Here are some points, one per row:
(-31 -7 19 6 3 3 -20 -1 -18 11 -3 10 11 -17 10 18 -6 2 1 -8 4 -9 -11 -3 -5 21 25 -7 -22 9 15 -10)
(-12 38 -36 38 -40 -48 68 63 6 -25 -62 23 -37 27 39 26 15 -77 1 36 -18 19 13 -57 32 11 9 -33 -16 -5 0 -20)
(-39 -13 2 -41 6 11 2 -3 23 27 -32 -18 0 -2 -15 2 30 3 -9 -1 -18 38 3 22 1 14 2 15 33 -4 -29 -12)
(12 30 17 -30 0 -2 31 8 59 53 21 -63 -22 30 32 -43 29 -9 -34 -64 19 -33 -3 -60 61 24 -33 27 -8 -15 18 10)
(-12 33 -29 22 49 -6 2 12 25 -16 20 -18 -36 -29 -11 -15 -6 -23 -31 24 -6 1 -31 12 -64 26 -7 14 -40 -26 42 24)
(14 -1 -61 -16 -40 -35 11 -14 -23 -26 -12 13 14 1 -35 65 -11 26 -11 -1 21 -31 -27 -30 -26 3 -6 37 38 -38 13 -9)
(27 -31 7 21 -20 11 18 -21 20 -45 -16 3 -20 9 4 7 -4 21 8 -4 -16 -15 -2 34 7 -37 14 10 -36 -22 -2 14)
(36 18 6 -23 -45 -16 -2 37 16 -31 -1 9 -16 42 11 -4 -27 28 0 -20 9 -7 8 50 -70 38 -32 -3 -20 11 -42 26)
(22 61 15 -14 19 -43 -12 -73 14 -28 -9 3 -46 22 -22 -32 36 -57 -5 11 28 -16 -33 -26 -48 -6 20 -44 20 -5 8 -25)
(-78 10 21 -6 -26 -39 -20 -7 -45 10 5 44 -10 -26 -38 12 -9 32 -3 -19 13 -10 -19 16 25 1 51 -11 -59 11 33 -14)
(37 5 -15 -18 -19 -10 -15 -8 5 -42 34 -11 -22 12 21 20 35 36 18 -22 -39 22 39 -6 -29 2 11 15 -12 6 0 3)
(-13 49 25 31 9 7 -8 3 -16 1 -8 -35 -36 -66 -30 -21 -12 9 13 23 -55 -38 1 -15 -30 24 -34 -3 26 -47 4 30)
(54 13 -6 -46 -6 8 9 -5 30 -25 -12 3 2 -19 0 -33 -24 29 16 -37 -10 -35 -13 5 40 7 -5 30 -8 -28 61 -34)
(3 -22 2 13 13 5 -12 -8 -5 8 -8 7 17 -7 29 9 -6 1 -8 0 -4 8 4 -9 -5 3 2 5 0 8 6 -1)
(0 -15 -10 8 13 11 -10 -15 -10 13 -4 4 13 -7 25 11 1 -5 -5 1 -9 3 11 -8 -4 2 -2 3 3 16 11 3)
(-12 20 33 -12 11 9 4 -43 -8 -1 -32 10 31 -1 15 -1 -2 -10 41 20 4 -20 14 -8 -11 -6 31 -2 53 28 16 1)
(-6 -29 -3 -1 11 1 -6 -6 -12 8 8 -3 8 -20 30 9 -3 -12 -6 11 -15 -1 10 -22 -4 9 6 9 2 12 -5 -5)
(10 -9 -8 2 16 13 -66 13 1 -6 -18 -21 -24 -8 36 14 12 0 10 -28 18 12 32 -9 -17 -13 2 -9 -4 -10 8 1)
(32 -9 -10 -21 -3 -38 2 23 -2 -37 6 7 29 31 4 -31 -5 36 -29 24 -18 -10 -13 -17 -6 -36 -30 -96 -23 20 38 -3)
(20 -19 -30 22 -6 -8 -20 8 2 26 -26 16 14 37 -27 -45 -9 -19 9 43 -11 -12 64 -40 10 6 54 21 5 1 -17 47)
(3 -18 -2 16 13 8 -12 -8 -4 8 -11 3 19 -4 24 15 -1 1 -8 -5 3 5 8 0 -5 -3 4 -1 7 5 11 0)
(-2 -17 -4 9 14 8 -17 -13 -2 7 -7 -1 12 -8 27 8 1 0 -4 6 -4 1 8 -8 2 4 9 0 3 13 11 -6)
(-9 16 0 17 -29 -59 21 23 2 12 42 -25 -15 -44 -33 -70 15 67 -6 19 55 35 -27 33 21 -20 4 26 11 51 -35 37)
(11 1 31 -76 18 -27 -10 21 -15 -13 5 0 -35 -10 19 33 -22 2 11 30 -14 -22 -28 16 22 -29 -6 32 -8 -12 -29 22)
(40 -11 -8 5 -13 -10 -17 13 -2 35 -8 24 -22 -41 -3 -6 31 -42 -24 -39 -6 12 -50 -16 -21 -23 12 -2 11 41 -4 -7)
(-7 29 5 44 12 -44 -59 -37 8 34 -5 8 -30 3 -13 -17 -6 -46 -21 -21 14 -27 -22 4 0 34 3 -38 8 5 -30 -20)
(3 -15 -9 -12 7 -27 -11 24 -19 -8 11 14 29 11 29 -4 -7 15 -9 15 -23 -10 -7 -12 15 -15 -24 -58 1 24 25 5)
(29 19 58 -11 51 -1 16 2 7 5 -8 -30 9 -20 20 7 51 12 -34 14 -21 3 -2 3 16 -64 -4 26 -7 -38 -32 -25)
(-27 -27 -3 -39 7 10 -7 22 48 30 -22 -39 3 -15 -13 24 28 6 6 23 -31 18 -19 8 17 20 -5 8 29 -1 -32 3)
(12 -19 4 12 5 5 -19 -1 1 -1 -20 25 12 14 17 17 -14 15 6 -9 16 1 -20 27 0 -16 1 3 4 -11 19 16)
(13 23 -9 -33 -39 31 -18 8 -11 -62 31 9 55 11 -24 -11 0 -23 -38 12 24 20 7 40 47 17 -37 -40 -9 -39 0 36)
(-3 -13 -3 3 19 9 -10 -13 -8 6 -2 -1 13 -7 31 18 -4 -4 -5 0 3 4 3 -6 1 9 5 8 3 12 9 2)
(-8 -6 15 -20 -41 75 38 -33 -7 -8 10 8 -38 44 -32 -21 5 -19 -38 9 -6 22 31 64 -19 14 -2 0 -14 -18 23 -34)
(21 -34 -1 -6 -6 23 17 -14 26 -5 25 -1 10 -1 4 3 8 -13 -24 17 -23 -4 8 27 -17 16 -10 -7 -28 0 10 -13)
(-7 -6 33 41 11 26 22 -44 -4 -19 -33 -7 23 6 29 -4 -7 -15 40 15 -3 -26 5 4 9 -13 33 13 21 5 -15 7)
(6 30 4 21 -14 34 -38 -17 -2 -16 -22 -17 43 -16 2 39 -3 -2 -26 -2 20 44 20 -6 39 18 5 -11 -5 16 11 33)
(11 25 1 -24 -46 3 1 3 52 8 -38 6 13 -32 7 -34 -34 22 2 -30 4 -65 31 37 17 54 -31 -15 9 8 10 -43)
(-4 -16 0 31 20 8 -19 1 -22 36 -3 25 51 -5 -26 24 12 -20 10 -3 -18 -15 -6 -13 -8 -20 -33 17 4 -4 17 -36)
(3 -22 -11 2 19 3 -10 -18 -9 9 -1 -1 8 -15 17 17 -3 -7 -6 8 -10 2 12 -10 4 10 4 2 6 18 4 0)
(-21 -13 -8 16 2 -25 0 -13 -12 -8 3 21 -20 -40 -6 -28 -17 14 -7 5 -16 -6 20 20 2 -15 -2 8 11 -11 23 41)
(-72 27 -31 20 10 5 -11 11 80 -17 59 52 27 24 -13 19 -4 9 -6 -31 23 -40 -25 -18 -33 -57 8 -8 21 -13 -23 6)
(-4 22 -25 36 -23 6 -9 -12 -40 -13 55 29 24 58 20 11 29 47 13 -2 -52 -6 -65 15 3 38 7 32 3 26 -21 8)
(-4 20 23 -49 8 7 35 -38 0 43 -18 1 -11 -25 -1 -8 15 -22 32 -7 10 -4 -14 -56 -4 -6 7 7 25 48 -37 12)
(-12 29 63 -23 -13 -3 18 17 -5 28 23 15 -9 -5 -67 -4 29 -2 -14 20 -16 -37 -3 23 1 13 46 -12 -93 -25 -6 -19)
(-26 -1 26 4 -30 42 14 1 -78 -2 -3 11 -49 75 -8 -20 -50 6 -21 30 4 18 13 2 34 -14 17 -34 30 -11 3 -15)
(-16 3 -4 39 -3 -22 48 7 -19 31 -39 -64 12 18 -2 19 37 -12 29 -17 10 -3 -10 9 -17 3 -8 -7 -34 -21 -11 -3)
(-5 -86 -6 -8 -25 -23 -37 -1 -4 -72 15 0 -80 0 -46 -44 48 -24 53 18 57 9 -13 3 26 0 -43 25 -22 36 12 -53)
(-61 49 -36 44 51 -38 46 19 -32 -64 26 -16 -27 -31 -50 -16 -57 -32 27 -91 -42 -35 10 45 -30 -12 -24 -41 -8 15 -22 18)
(-7 0 23 53 -6 -1 -7 -19 16 9 16 -14 25 -28 29 -25 -20 27 -1 14 7 27 11 -6 -1 22 -3 2 12 14 -25 -2)
(37 -27 -7 39 -9 21 8 20 -24 1 -20 -7 -8 -37 -18 -14 42 -5 -19 -27 26 -17 -35 18 -11 -5 32 13 -7 46 -17 -1)
(-7 -14 -11 4 9 15 -17 -13 -3 6 -12 0 11 -10 30 2 2 0 -3 1 -10 5 6 -11 -1 2 9 -2 0 14 7 0)
(24 11 44 -25 -72 -15 -18 -12 70 -2 29 27 -19 2 6 32 -49 -63 -9 -10 -28 8 -14 -2 29 -9 -27 -12 -23 -24 -9 60)
(-6 -21 12 -44 -13 32 50 -29 11 -19 30 3 -4 22 -14 -23 12 -41 -47 4 -18 19 25 69 -41 29 -12 16 -25 2 13 -31)
(-28 -13 -5 43 -9 -22 23 0 -28 -5 -33 -33 19 0 8 17 15 -27 -4 -17 0 -11 2 -10 -14 26 10 7 -6 3 1 -12)
(4 -16 1 16 15 8 -12 -14 -8 8 -7 9 18 -4 25 12 3 1 -11 -3 0 5 6 -4 -5 0 -1 2 6 5 12 -2)
(4 17 14 -28 24 10 26 -14 6 57 -11 -30 -3 7 18 11 22 22 70 18 14 3 4 5 -12 -22 -13 -18 -2 -20 -20 15)
(34 30 -29 0 -17 15 6 -5 23 2 41 -36 30 -31 -1 -19 -32 -3 29 -16 -6 19 3 -9 13 -11 12 2 3 -18 53 -71)
(-2 5 -27 24 -17 7 -11 -1 -7 20 50 -22 28 -30 17 14 -33 -22 31 21 1 46 -1 -14 -22 -24 20 -17 4 -8 -5 -48)
(-16 30 -8 -17 7 4 -67 21 -52 -7 6 -3 -12 36 3 21 26 -7 38 -59 -22 33 22 10 -36 -16 -14 55 8 -4 -9 -25)
(2 16 -7 22 1 33 29 36 3 -11 -33 55 -44 -39 17 1 0 7 11 41 13 7 48 -15 -17 38 -1 7 20 -16 21 22)
(-10 -15 71 11 -23 -26 13 5 39 5 24 -16 32 0 13 7 -11 -1 -9 -4 23 -48 52 -14 -26 17 -9 5 33 26 18 31)
(-8 -25 -7 -11 13 2 -8 -3 -16 9 9 -6 6 -23 34 9 -4 -17 -4 11 -12 -1 16 -22 -3 14 7 10 5 19 -3 2)
These points spread out most along one direction. How far along it is each point below, from 0 to 99? The average is 50, and the first point in the table lies past the average. One standard deviation of the points above along it is 16.
(-3 1 -17 23 -5 8 -5 2 -13 19 41 -20 25 -18 22 22 -30 -22 19 14 7 37 -3 -3 -16 -16 11 -4 10 -3 7 -30) -> 64
(-17 -23 -2 -26 8 12 -7 16 55 41 -31 -33 9 -6 -28 29 35 19 -1 19 -29 25 -22 19 18 9 -14 3 29 -8 -33 -3) -> 62
(-42 -20 -46 -10 -9 -54 -10 -6 -11 -32 7 27 -3 11 -1 -15 -5 34 -33 12 18 15 21 32 61 -64 19 35 10 2 37 34) -> 41
(32 -19 -16 2 23 43 9 -9 0 -50 20 19 -57 44 -23 19 -22 32 -22 0 -7 -22 32 -6 51 -33 29 -24 -12 -12 -22 -12) -> 34
(-32 62 -23 34 62 25 12 64 24 -31 4 74 39 2 -34 -9 -17 15 19 14 12 9 16 -7 42 -14 -42 37 10 35 -39 -53) -> 50
(9 -19 5 28 18 6 -9 -13 -3 9 -18 13 30 4 21 13 -2 2 -10 -12 10 13 -3 10 -8 -6 1 5 4 -3 16 5) -> 64
(51 -17 0 11 -26 36 -8 44 -53 25 -1 -2 -55 -21 -44 3 18 2 -21 11 51 -24 -46 -4 -1 15 45 4 26 44 -3 -7) -> 51
(27 -5 -7 -31 0 -13 -5 28 2 34 -16 7 -16 46 -14 10 -25 13 55 24 14 -6 -6 25 10 -29 1 14 -19 -24 -13 62) -> 46
(14 -33 38 19 34 -4 26 5 6 -8 13 32 11 34 -14 23 11 7 13 -45 -20 61 -24 -31 31 54 49 -34 63 -24 36 13) -> 62
(17 3 23 -13 28 -8 17 12 16 89 -11 -43 -4 5 -5 5 -17 23 47 5 25 -1 18 25 -11 1 -35 -22 -25 -20 -34 22) -> 57
(27 14 -23 -34 9 10 35 1 21 -13 -40 -68 0 64 -61 -18 -12 42 -46 17 45 39 -35 -85 -64 6 -23 20 -50 -21 15 -9) -> 38
(-17 -16 -30 -51 2 -13 -22 21 -51 -42 26 24 35 3 19 -53 -14 -20 2 5 9 -22 -7 -1 29 -17 -8 -21 27 -37 -32 18) -> 42
(-14 -18 -8 -30 22 9 26 -9 -14 30 1 5 8 14 3 -11 -3 37 -8 -13 19 26 2 -36 24 -5 -58 5 -17 -10 -43 22) -> 56
